0: [  5 -23 -13 -14   0  14 -15  11  -7  19 -20   8  -9  -7 -31   9  10  37   9]
1: [  9  33 -45 -17 -11  27  -7 -10  36 -27  -9  -3  74   1  15  19   9 -14  32]
2: [ -66 -107   45   12  -59   36 -127  -35  -34  -11   -2  -15  -89   42   11   58   36   50  -52]
3: [ 17  10 -15   4  85 -39   5 -30  31 -44 -12  23  19 -17  -9  -3  12 -13  25]
4: [-16  19 -49  57 -31 -64  14  33  25 -55  54  36 -15  39   8  20 -16 -31  -3]
5: [ 17   4  -8   1  80 -31  -3 -24  38 -37 -14  23  16 -19 -14  -2  20  -5  34]
6: [ 23   0   1 -41  69  29  11 -10 -11  64 -37  -9  22 -37 -25 -34  14  33  -5]
7: [  26   -5   22   22   79 -113   42   45   -9   31  -35   12  -18  -53  -21  -43    0    9    2]
8: [-34  -7 -18  -6  16   0 -34 -47  40  44  46  16 -14  39 -13   3  43 -12 -74]
9: [ -21  -29   41   -7 -122   80  -72  -43   -7  -10   12  -37    6   22   48   44   13   -3   -8]
10: [ 31  40   4 -13  21  41  25  11 -33 -48 -35 -27  48 -41  37 -25 -46 -14  37]
11: [   1   18  -44   30   81 -103   32   20   47    4    9   36   -1   12  -27  -19   13   -9   -6]
12: [ 11 -75 104 -36  49  44 -61 -90 -25  52 -51  -2 -34 -49   3 -23  52  42 -13]
13: [-31 -52  56 -18 -33  50 -40  -2 -40 -15  -9 -26 -57  28  -3  42  -5  11 -30]
14: [-34 -11   2  30  24 -70  22  14  27  -1  22  14 -38  20 -18  13  18 -20  -9]
15: [ 65  11  29   0 -23  49  10  22 -55 -45 -40   6  22 -48  23 -35 -56  23  57]
16: [ -4 -13  49 -18  69   1   8   2 -19  27   2 -30 -23 -10 -15 -13  24 -15 -55]
17: [ -1 -27   5  20 -29  12 -55  -4 -35 -86   6  -1 -33   8  44  20 -23   9  14]
18: [   1  -37   39    7 -127   62  -44    8   17   21  104   36  -54   83  -30   63   19   21  -47]
19: [ 11 -34  97 -13  28  19 -32 -46 -12  30 -19 -22  -8 -40  10 -17  46  -7 -19]
20: [ 24   2 -14   9  88 -37  -1 -30  44 -38 -11  28  22 -13  -4  -2  24 -13  30]
21: [ 37  16  -9 -14 122 -34  28  34 -45  18 -81 -20  44 -79  -5 -73 -11  16  22]
22: [ 18   3 -13   0  79 -29   3 -30  39 -42 -11  19  15 -18   2  -2  16 -18  30]
23: [-57 -33 -13  -8  31  47 -53   8 -40 -23 -15 -41 -33  23   5  16  10  12 -30]
24: [  2 -24  15  13 -30  -7  -1   0 -12  30  20  19 -48   0 -22   0   9  19   0]
25: [-18  -7  35  26  44 -44 -10  -3 -31 -51 -14 -11 -20  -4  43  -3 -16 -39  -7]
26: [  8  26 -47 -12 -15  39  -7 -13  38 -23  -8 -12  74   3  22  12  -1 -14  30]
27: [ 13 -23  48 -23  57  16 -21 -46  43 -11   4   0  24 -14  -2  14  39 -21  -5]
28: [  5 -23  16  11 -34  -3  -4   3 -12  26  11  17 -41  -3 -23   1   2  19  -4]
29: [-47 -37 -11   8   3 -12 -21  21  14  32  57   2 -74  68 -51  30  37   7 -95]
30: [  9 -24  23 -29 -62  64 -19 -13  -9  47   9   1  -6   4 -25  16   3  36  -5]
31: [ -6  48 -52   7  61 -31  15  26   3 -20 -32 -30  68 -20  30 -26  -7 -33   9]
32: [-54 -25   8 -21 -88  49 -41  38 -28   5   3 -51  12  33   9  46  -6   0 -33]
33: [-52  -6 -23  14 -37  -5 -33 -10  60 -57  37 -20  30  47  21  65  36 -46  -3]
34: [ 14  18 -19 -12  -7  11  21  -1  22  26   4   8  22  -9 -11  -3   2   3  14]
35: [ 37  -3  51   7 -69 -30  29  10  31  18 -23  14  45 -40   2   4  -1  -1  58]
36: [  3   4  33 -19  47  12  13 -49  16  76  56  24 -49  30 -30 -22  25  -4 -91]
37: [ -5  12  21  20  -5 -13   1  23 -45 -50 -32 -21   6 -13  55 -19 -32 -27  18]
38: [ 40 -12  14 -11 -15  24   1 -31  46  -3  37  50 -10  16 -30  13   3  23  13]
39: [ 18  -2 -64 -41 -17  81 -22 -15 -37  96   6  13 -20   9 -49 -22  -2  88 -27]
40: [ 37 -13  93 -10  36  -9   7  15 -37   9 -60 -18  17 -69  10 -35   3   8  17]
41: [ -5   5 -37   3   1 -33  20  46   5  58  -1   4   1   7 -37 -23  10  30 -24]
42: [-47  -5 -19  21 -42  -9 -41  -9  63 -50  44 -18  16  50  15  58  39 -49  -8]
43: [-28  53 -81  14 -16 -67  59  37  77 -58  24   3  45  38  -1  42 -14 -55  37]
44: [ -3   5  27 -35 -29  60 -12   0 -37   6 -32 -60  51 -37  35   1 -12  -7  -1]
45: [-16 -18  12  19 -67  -9 -19  35 -26   3  23  -7 -41  25  -9  31  -2  10 -38]
46: [-45 -39 -10  -3 -61  45 -39  23 -73  54   5 -30 -66  20 -11  10  -4  45 -56]
47: [  2 -12  16   2  -9  32 -22 -32  -9   9  43  34 -56  49  -4   5  -9  10 -56]
48: [-18  18 -61  35 -51 -41  28  -2  33 -31  22  42 -18  34   7  10 -22 -12  49]
49: [  3 -25  29 -34 -67  62 -18 -16 -14  48   7  -4 -13   7 -20  17  12  38 -14]
50: [-18  16 -55  46 -42 -46  16  20  57 -57  41  28   2  33   8  27  -5 -29  29]
51: [-41 -13 -27  15 -27   6 -10  11 -50 -20   3 -14 -60  29  19  17 -40  11 -13]
52: [ 16  14 -19 -10  -9   8  19  -4  25  18  -2   5  22  -7  -8  -2   9  -3  19]
53: [  -7  -59   54  -13   85  -16  -19   33 -101   62  -45  -15  -81  -35  -42  -40   -6   63  -54]
54: [-53 -26 -16  -1   8 -17 -26  20  11  31  53   7 -64  62 -55  26  31   3 -80]
55: [ -6   4 -26  -9  16  42 -17 -30  -4 -25  -8 -12  13   8  27  -3 -10 -10  14]
56: [-31 -46  25 -10  -6  50 -56 -12 -43  -6   3 -15 -53  29   7  20   3  27 -46]
57: [ 37  38  62  -5 -11   3  41  40 -46   6 -33 -41  44 -52  50 -31 -30 -48 -11]
58: [ 36  39   6  -4  56 -63  70  66 -24  34 -79 -25  53 -83   2 -60 -19  -8  36]
59: [-25 -17  45  12  41 -50  -3  -2   1   6  -4 -22 -36  -7   5  -8  20 -20 -21]
60: [-52 -75  34 -25 -63  31 -76 -22  15  48 -16 -30 -32   9 -31  51  66  45 -11]
61: [-36  -9   4  32  25 -71  25  16  26   3  22   9 -36  22 -14   4  17 -22 -12]
62: [-64 -56 -13   1 -34 -32 -35  22  -6  24  -1 -10 -51  29 -26  40  11  22 -20]
63: [-39 -41 -22  17 -50  -4 -41 -39  49 -36  70  39 -54  68 -25  77  21  -3 -13]
64: [  19   -1   14   15   76 -109   44   46  -10   39  -37    9  -23  -48  -26  -51    9    8    7]
65: [ 34  41  69  -3  -9   3  37  35 -52  -2 -31 -44  46 -62  59 -36 -32 -50 -10]
66: [-27   5 -35  35   7 -50   1  27  -7 -45  47  17 -35  48   4  14 -24 -21 -25]
67: [-24  38 -49  11 -55   3  20  10  16  -7  38  11   4  54  18   9 -31 -23  -7]
68: [ 17  13  48   5  13 -48  15  38   4 -63 -67 -42  90 -67  58  -2  -8 -56  55]
69: [  6  18 -52  40  85 -75  21   8  26 -88   6  33   0  13  13   2 -24 -43  36]
70: [-18  -2 -81  28 -39 -40 -11  -8  13  19  15  51 -43  38 -21   5 -18  46   1]
71: [ 30  20 -66   1  -6  33  20  19 -56  12  17  29 -22  15 -21 -35 -49  51 -10]
72: [  26    1   15   21   73 -110   44   46  -13   37  -36   16  -24  -57  -33  -47    1   11   11]
73: [ 12 -55  52 -22  18  34 -31  -9 -72  67 -42  -1 -58 -31 -34 -22   2  69 -27]
74: [ 35  89 -85  51 -28 -75  75 -11  96 -67  92  79  30  58   8  -3 -27 -58  25]
75: [ 22  13  23 -19 127 -13  11  10 -18  20 -18 -24  31 -36  -3 -44  33 -19 -49]
76: [-39 -36 -20  19 -50 -12 -44 -37  57 -31  68  29 -54  66 -22  74  21  -5  -7]
77: [-52 -36 -10  -2  19  38 -47  12 -35 -27  -8 -40 -30  25   2  14   7  11 -33]
78: [ 32 -29  15  -7 -46  40 -21 -39  20  35  25  45 -22  -2 -26  -4  31  51  10]
79: [-27  43 -72  -6  23  11  52   7 -19 -11 -12 -15  22   4   9  -4 -41 -19  34]
80: [-25  -8 -23  25  55 -75   2  -4  16 -28 -46  -2  -7 -17  12  -5   4  -8  43]
81: [-42  -5 -66   0  35   2   5 -43  19  10  32  34 -51  57 -30  12  -1  16 -15]

[ -5  10  26 -29 -19  57 -10   7 -36  15 -44 -59  50 -31  39  -4 -12 -14   0] : 44
[ 68  12  32   4 -29  43  20  20 -59 -42 -38   2  20 -46  28 -29 -55  22  63] : 15
[-20  36 -45  10 -55  -3  28  12  17  -7  37  12   8  51  16  12 -34 -29  -9] : 67
[ -7   8  20  20 -12 -16   3  27 -42 -48 -23 -28  -2 -11  57 -10 -40 -25   7] : 37
[  -2   17  -44   32   84 -106   28   15   50    9   14   43   -2    8  -24  -20    9  -11   -3] : 11
[ 29 -33  18  -8 -44  43 -27 -34  14  47  24  45 -18  -5 -27 -11  30  61  10] : 78
[ 38  -8 -10   1 -11  17 -11  27 -33  -4 -10  11   4 -10 -15 -11 -14  34   0] : 0
[ 18 -22  99 -17  30  17 -27 -54  -8  34 -20 -16 -11 -35   6 -15  36   5 -10] : 19
[ -68   -6    4  -32    1   54  -32   15  -21    3  -46 -101   45  -11   34   21   17  -23  -24] : 44
[  9 -21 -15 -19   0   8 -13  13  -4  25 -14   3  -2  -3 -35  10   3  40   9] : 0
[-48 -18  -2 -23 -76  48 -35  30 -28  -2  -1 -58   9  30  15  44 -10  -5 -36] : 32
[-11  -4  33 -22  73   3  12   6 -16  35   8 -24 -17  -7 -21 -17  23 -14 -56] : 16
[  3  11 -38   2  -2 -28  25  45   2  63   0   6   5   6 -26 -20  13  26 -17] : 41
[  0  51 -54   5  62 -30  26  25   7 -17 -26 -32  73 -27  35 -26  -8 -31   9] : 31
[ -9  13 -40  56 -33 -62   9  33  25 -51  55  36 -18  44   8  21 -16 -34  -6] : 4
[ 23  18  16 -16  25  28   2  27 -40 -42 -73 -53  67 -43  43 -19 -32 -20  35] : 10
[ -22  -19   39   -9 -120   78  -72  -36   -3   -7    9  -39   10   26   45   42   12   -4   -4] : 9
[ 20  -1  13 -14  47   9  -3 -14 -20  30 -30  -5  13 -38   3 -44  13  13  -2] : 6
[ -9 -65  41  -8  88 -12 -17  33 -93  58 -45 -23 -83 -40 -43 -40  -6  64 -59] : 53
[ 42 -11  93  -6  32 -16   7  15 -27   2 -58 -27  24 -79   8 -40   7   1  24] : 40
[-31 -22  33 -19   9  39 -32  -7 -49   8 -52 -58   5 -21  38   5   1 -14 -16] : 44
[-33 -45  20 -11  -5  47 -60 -15 -46  -8   0 -17 -57  30   7  18  -5  27 -37] : 56
[-40 -24 -49  -7 -92  40 -43  34  15   8  18 -31   8  43 -20  49  16  24 -22] : 32
[ 27  -5 -38 -12  21  37 -20 -24 -18  17   4  31 -17  -4 -22 -22   2  55   4] : 0
[ 38  41  -5 -18  21  31  26   7 -31 -45 -35 -20  54 -36  36 -26 -47 -24  39] : 10
[-19  33 -53  14 -51  -1  24   8  16  -3  39  13   8  49  15  15 -29 -25 -15] : 67
[-68 -52 -22   7 -30 -31 -32  18   5  24  -2 -14 -50  32 -21  39  18  22 -22] : 62
[ 25  14  15 -22 127  -5   8  12 -14  18 -21 -20  34 -31  -9 -44  27 -15 -49] : 75
[-42  -6 -26  20 -25   3  -9  16 -60 -22   0 -14 -51  26  14  15 -37  14  -6] : 51
[ -4   9 -35   6   9 -35  22  39   1  58  10   6  -1   4 -39 -15   9  24 -20] : 41
[-69 -51 -10   8 -33 -28 -32  19   3  23  -2 -11 -37  32 -15  41  10  26 -21] : 62
[-34  54 -80  16 -20 -57  56  26  82 -54  39   1  47  41  -1  48 -10 -66  29] : 43
[-10  21 -45  58 -34 -65   8  33  26 -53  52  32 -16  44  13  16 -14 -24  -2] : 4
[-50 -20   2 -17 -73  52 -34  34 -29   3  -1 -56   0  28  12  41  -8  -1 -37] : 32
[-18  22 -67  43 -41 -46  30  -3  34 -30  31  45 -15  37   9  20 -25 -15  48] : 48
[-17 -15  17  -9  41  -3 -34 -31  32 -28 -15 -14  14 -10  -1  19  34 -15   7] : 27
[-10  22 -55  40 -32 -56  15  22  53 -56  37  29   4  33   6  29  -3 -30  35] : 50
[   0  -33   40   13 -127   53  -37    2   26   18  105   37  -58   78  -25   64   15   14  -58] : 18
[-32  22  -1 -20 123 -63  14  23   2  40 -33 -51  44 -27   2 -31  46 -44 -48] : 75
[-30 -24  32 -20   7  37 -34  -3 -41   2 -53 -59  13 -16  41   3   4 -11 -13] : 44
[  11   30  -22   38   39 -127   79   63   67   -9  -10   29   49  -33  -12  -21    9  -39   53] : 11
[ -7   0 -17  28 -20 -17 -11  -7 -36 -23   1  19 -33  13  26  -7 -32   7  12] : 51
[-25 -15  33 -22  16  29 -30   1 -48   5 -53 -55  13 -24  34  -2   2  -7 -17] : 44
[ -21  -28   48   -4 -120   88  -80  -43   -6  -12   12  -29    4   24   52   46   16    4   -5] : 9
[-35  14 -12 -17 126 -61  18  24  12  37 -34 -44  37 -28  -4 -26  39 -42 -46] : 75
